In the data rows, the value 128 means zero.
Some points, one per row:
[173 163 131 153  75 107 150  99]
[115 114 109 101  95 158 112 114]
[120 119 119 116  83 169 119 112]
[114 112 113 102  86 156 104 116]
[139 159 158 169 254 122 114 112]
[113 108 106 107  76 153 109 111]
[143 164 171 153 159 117 115 119]
[132 126 120 113  25 143 133 122]
[190 151 203 145 154 189 109 115]
[110 106 114 117  52 105 192 179]
[121 121 103 110  80 116 129 128]
[143  54 165  99 255  47 161  55]
[114 112 111  96  77 121 161 158]
[130 130  99  98  85 149 112 127]
[114 128 111 110  75 139 110 117]
24 more points follow, each with its number after it:
[144 114 117 121  65 154  96 130] 0
[117 141 110 148 249 118  88  95] 1
[124 141 155 160 255 117 111 104] 2
[122 125 119 125 185 154  93 120] 3
[117 134 144 127 255 135 105 111] 4
[109 112 117 104  69 123 204 185] 5
[135 129 125 115  64 101 133 153] 6
[125 124 143 147 255 103 105 150] 7
[182 148 139 133 135 105 114 131] 8
[120 112  98 110  74 176 109 112] 9
[105 123 118 141 105 165 122  71] 10
[126 130 143 149 233 109 108 107] 11
[122 128 109 122  90 153 107 127] 12
[105 118 111 110  63 160 126 147] 13
[119 121 123 101  85 117 186 174] 14
[ 94  94 102 130  64 109 194 166] 15
[ 67 166  63 128 202 156  94 107] 16
[144 161 179 184 222 115 115  90] 17
[158 134 110 127 177 130 100 175] 18
[167 147 127  44  74 116 138 129] 19
[ 78 103  77 134  74 122 157 221] 20
[ 40 191 117  98  68 173 187 255] 21
[137 197 158 147 155 113 127 113] 22
[121 127 121 106  67 129 119 103] 23
Which two of these numbered points are nearest to each point below, ignoring the 3 directions in which the first points spread most? Their numbers follow each, nearest first.
[106 137  97 114  77 111 174 188] > 4 3
[180 107  69 101 101 186 130 167] > 18 3
[115 169 139 149 255  89 119  40] > 22 17
[178 171 146 202 100 148 141  60] > 10 23
[206  21 181 189  83 155 142 114] > 0 9
[158 163 128 122  73 109 114  98] > 23 8
[128 150 127 121  43 105  96 101] > 23 6
[ 97 105 125 129  77 146  68 113] > 17 6
[105 145 147 173 148 114 103 163] > 7 11
[100  92 109 104  52 118 204 194] > 5 14
[167 162 184 143  53 110 101  99] > 23 6
[135 149 120  46 249  60 138  80] > 19 22
